(in the rows, 128 means zero)
Rotation paths and how fast each direction turns (deg/step)
Each turn is a multiple of 5 degrees from 10 to 175, or 0.
Each row of a path follows its step; steps can be skipped.

step 11: [133 134 124 123 127 118 124 123 132 130 144 116 129 124 129 127 147 142
 121 125 137 137 119 129 126 127 125 128 122 138 136 129 137 129 116 134
 126 125 126 116 124 121 130 124 128 120 130 127 142 136 122 135 118 118
 125 131 136 118 118 120 125 124 132 137 128 133 128 132 132 137 141 130
 136 136 130 122 123 129 126 139 132 135 139 137 121]
step 12: [138 121 129 133 120 136 127 131 135 120 127 124 124 125 124 134 141 126
 131 130 141 129 114 133 125 125 119 134 110 123 118 133 116 136 122 131
 136 120 134 120 128 120 133 126 120 124 124 144 129 133 128 122 131 123
 123 146 120 122 133 131 129 116 137 128 121 127 129 130 130 129 130 142
 119 129 129 124 126 129 126 140 130 130 128 119 136]
step 16: [127 124 114 129 122 115 125 137 140 126 135 126 121 128 125 136 128 138
 127 113 129 135 125 125 114 128 126 131 125 132 141 123 130 122 130 139
 132 127 117 126 122 116 136 127 138 120 123 131 128 132 133 132 118 117
 125 135 114 124 136 128 130 135 136 129 133 128 122 129 143 134 134 127
 133 130 128 122 113 124 131 143 128 119 134 131 123]
step 23: [137 132 112 137 130 130 129 125 133 131 133 129 131 133 118 125 137 130
 122 117 128 134 121 115 124 119 132 128 116 136 117 133 129 139 114 133
 125 137 121 123 132 129 124 127 124 125 122 133 136 138 125 131 130 120
 121 133 125 131 138 127 127 114 136 126 136 127 113 134 127 121 128 130
 134 133 132 123 121 125 133 138 111 135 133 123 119]
step 25: [126 127 120 131 125 140 121 132 138 127 134 131 139 137 130 126 131 128
 137 126 124 128 124 128 125 120 139 128 128 133 111 129 118 133 116 140
 124 134 135 127 128 118 129 118 124 133 117 126 128 114 122 129 118 128
 130 131 120 135 130 128 140 108 132 136 119 121 121 139 138 133 137 136
 126 124 125 122 126 125 130 135 131 131 140 125 136]
step 28: [133 137 121 133 118 128 128 125 130 121 138 120 131 129 134 130 131 132
 123 114 130 130 123 121 127 123 128 133 119 131 131 126 133 141 111 116
 128 124 122 123 133 122 143 126 127 131 126 137 148 138 132 131 118 126
 126 127 129 124 120 123 127 130 132 130 122 130 120 126 131 136 141 142
 137 135 128 132 113 120 136 135 133 136 132 122 118]
step 29: [138 129 131 127 125 126 132 124 127 129 137 123 120 127 125 138 142 133
 125 127 128 127 125 137 133 127 131 136 112 132 124 134 121 135 124 141
 135 122 131 119 128 116 128 135 133 120 125 139 121 129 134 125 134 124
 134 148 126 115 140 130 126 117 131 136 127 129 122 131 125 129 125 134
 120 139 128 123 116 120 129 144 123 121 135 135 120]
step 30: [128 135 130 128 131 124 126 123 131 125 124 123 138 117 122 125 134 134
 134 117 134 112 116 134 120 123 123 132 120 136 122 139 123 135 117 131
 122 136 133 133 127 119 136 113 125 133 124 123 132 131 125 128 113 135
 128 139 130 123 125 128 137 120 131 126 131 129 110 131 130 128 139 135
 123 135 123 127 127 143 124 140 134 137 136 125 130]
step 33: [131 126 112 129 127 135 129 142 137 123 134 127 125 137 129 131 137 126
 133 124 129 123 126 121 119 124 127 130 124 125 127 118 121 129 122 132
 120 122 125 135 126 116 132 131 130 121 121 123 129 131 124 126 115 120
 116 129 122 134 138 121 138 130 131 124 121 135 123 138 142 144 143 134
 134 126 125 130 116 117 137 138 133 119 133 120 121]
Speeds:
[127 126 127 129 128 131 128 127 129 128 130 130 130 127 128 129 128 128
 127 130 129 131 129 125 130 130 130 128 129 127 127 129 130 129 125 127
 129 126 128 128 131 126 128 127 128 127 131 129 128 127 128 129 129 128
 126 130 128 128 127 127 127 128 128 127 124 127 127 128 127 126 129 130
 127 126 130 126 130 127 128 127 127 130 127 127 126]  130
[127 128 130 131 128 130 127 129 130 128 127 129 127 129 129 127 130 125
 127 128 129 124 130 128 128 125 127 129 127 128 127 130 128 129 127 126
 127 129 127 130 128 128 130 130 128 128 126 128 130 127 129 128 127 130
 126 127 128 129 129 127 130 127 129 128 126 130 128 128 129 128 127 130
 128 127 129 129 128 128 125 125 126 130 130 125 129]  140
[128 127 130 127 130 126 128 126 127 129 126 129 126 126 126 126 129 129
 127 129 129 128 127 127 128 129 129 128 129 126 129 126 128 128 129 128
 131 130 129 129 129 127 128 132 127 128 128 131 128 125 130 126 129 128
 127 127 128 127 130 125 127 127 128 129 127 128 127 125 129 131 128 128
 128 128 127 124 126 127 126 128 129 128 129 128 130]  145
[130 129 129 128 125 130 128 126 130 131 125 127 128 126 130 129 130 130
 129 130 127 128 129 132 129 129 127 130 126 129 131 129 129 129 126 127
 128 125 127 127 127 130 128 126 126 129 128 129 129 129 129 128 128 128
 128 129 131 126 128 128 128 128 127 129 128 131 127 126 126 128 127 129
 126 128 126 128 127 129 128 129 130 130 127 128 127]  40
[128 125 129 127 128 128 128 130 127 128 128 128 127 125 129 127 127 130
 128 125 131 126 127 127 128 130 127 126 127 128 131 127 126 127 128 128
 129 124 127 128 129 127 128 128 126 127 128 127 127 128 128 129 126 129
 127 128 128 129 129 127 127 127 130 126 126 132 128 129 129 127 127 127
 125 131 129 131 129 128 129 128 129 125 129 129 127]  20

step 8: [124 137 135 123 133 133 125 118 122 128 130 133 128 133 118 116 128 133
 131 132 118 119 130 133 130 131 120 122 123 137 127 127 124 136 126 131
 135 125 123 136 137 123 144 123 134 127 133 120 112 138 120 114 141 121
 138 127 122 125 127 108 120 119 129 138 128 125 133 134 123 122 126 122
 128 129 130 139 117 129 126 125 125 124 143 128 127]
step 11: [135 122 126 126 128 126 131 133 127 135 127 137 130 148 118 134 125 123
 132 131 134 125 131 124 130 127 127 125 141 119 133 123 142 123 121 124
 150 124 133 130 125 147 140 128 146 120 132 125 128 125 124 132 126 123
 138 119 137 124 132 133 126 114 124 125 115 131 130 131 119 130 124 136
 119 135 132 131 132 128 121 132 126 126 127 133 135]
step 19: [132 139 126 130 130 129 127 122 118 131 121 131 127 133 126 131 136 131
 129 124 133 129 123 124 123 123 125 130 118 135 120 127 131 134 148 124
 137 126 142 123 112 132 134 127 125 137 137 143 136 136 136 128 130 126
 141 132 124 134 131 123 123 124 119 122 114 128 127 134 119 123 124 124
 120 126 141 127 120 139 127 138 132 128 134 120 110]
step 24: [132 139 148 128 131 138 133 128 126 154 117 141 129 143 126 122 124 129
 132 132 126 127 122 122 137 126 123 121 120 142 134 123 126 129 122 122
 136 136 126 127 133 126 141 121 123 118 123 132 124 130 124 131 127 130
 127 128 130 133 133 121 133 130 121 129 134 128 125 131 128 141 126 140
 119 124 125 134 115 131 128 121 127 118 132 127 124]
step 25: [128 131 120 127 132 127 119 125 124 126 127 127 126 123 132 128 132 136
 112 119 130 122 116 129 136 124 120 115 121 132 117 125 120 133 141 129
 129 133 131 132 136 120 122 115 125 118 128 136 127 135 134 131 132 140
 114 132 130 129 128 111 117 116 134 123 140 133 131 133 117 119 135 114
 127 130 128 134 121 142 126 125 127 131 135 119 125]
step 27: [134 130 127 131 126 112 116 123 123 125 128 135 128 130 120 133 127 126
 131 136 113 137 134 126 124 123 129 139 122 130 138 124 132 126 122 110
 150 123 136 135 132 142 137 130 123 120 129 134 138 126 125 121 122 135
 133 127 124 121 125 127 118 123 129 131 124 132 125 147 136 124 123 126
 127 128 123 143 136 132 120 124 126 130 127 135 135]
step 29: [120 140 129 118 127 133 132 123 131 120 125 138 125 118 117 119 123 133
 136 127 130 125 131 131 117 124 138 125 133 126 137 127 128 139 125 136
 129 137 139 126 118 129 127 136 116 126 137 122 130 132 121 135 122 138
 119 124 124 120 125 142 144 138 125 122 123 123 126 126 128 139 127 125
 118 140 121 126 115 131 140 122 118 120 134 131 134]
step 30: [125 127 140 122 131 131 128 139 126 133 129 132 128 132 130 125 116 139
 126 127 134 126 127 130 129 114 137 122 124 129 125 135 138 145 137 117
 133 135 123 128 133 151 127 134 120 130 122 124 124 133 129 124 123 124
 122 122 122 130 128 123 122 129 125 114 135 142 125 135 121 122 125 140
 110 120 131 116 128 131 120 119 132 128 125 122 130]
step 41: [129 119 127 129 145 145 144 130 133 131 121 133 120 124 139 136 122 137
 125 118 132 119 122 134 133 125 121 114 133 127 121 128 120 135 127 126
 136 128 124 120 137 116 138 114 125 116 119 115 127 128 128 133 137 124
 126 137 122 127 125 123 121 128 120 122 126 137 123 129 113 137 134 125
 130 129 136 128 122 128 131 129 125 129 130 133 128]
Speeds:
[128 128 128 128 130 127 130 128 128 129 126 129 129 126 128 130 130 126
 127 126 130 127 131 126 125 129 129 126 128 126 127 129 128 129 127 127
 129 127 128 129 126 125 129 129 129 126 126 130 128 130 130 128 128 129
 129 128 130 127 130 125 126 127 126 129 129 128 128 129 128 129 128 128
 130 126 127 130 126 130 127 130 126 128 126 127 130]  45
[130 131 129 128 129 130 129 126 128 127 129 132 127 131 126 129 128 129
 129 129 128 129 129 127 128 128 127 126 128 127 129 125 129 127 128 128
 127 128 128 127 127 130 128 128 125 129 129 129 127 128 126 128 129 126
 129 127 127 128 129 125 127 129 127 129 126 127 126 127 132 126 128 127
 127 130 126 130 129 128 128 127 128 130 127 125 129]  135
[125 130 128 129 129 128 130 129 128 126 128 127 128 129 128 128 127 129
 128 130 127 130 126 128 127 127 126 128 130 126 129 129 126 128 127 127
 130 126 127 127 127 129 126 130 131 126 127 126 127 130 128 128 128 128
 130 128 127 129 127 129 129 130 127 127 132 127 130 126 128 127 128 129
 125 128 127 126 125 130 129 127 126 128 127 128 129]  55
[128 130 129 129 129 130 123 128 131 130 127 129 130 129 131 129 126 126
 130 130 131 128 128 128 129 126 130 126 127 126 126 128 126 128 129 128
 127 127 127 127 127 128 126 128 126 127 129 129 127 129 126 127 128 129
 130 128 131 128 127 127 128 128 126 127 128 128 127 127 124 128 126 129
 127 130 127 128 127 128 128 129 129 129 129 129 130]  60
[129 130 128 129 129 128 128 127 126 127 125 128 129 130 129 125 127 129
 127 129 127 128 127 125 129 126 128 129 129 129 127 130 129 128 127 129
 128 129 127 128 128 128 128 129 129 126 126 127 127 128 127 129 128 126
 126 127 129 130 131 130 125 128 128 128 126 130 128 130 128 128 128 129
 131 127 126 130 127 125 126 128 128 130 129 129 130]  110
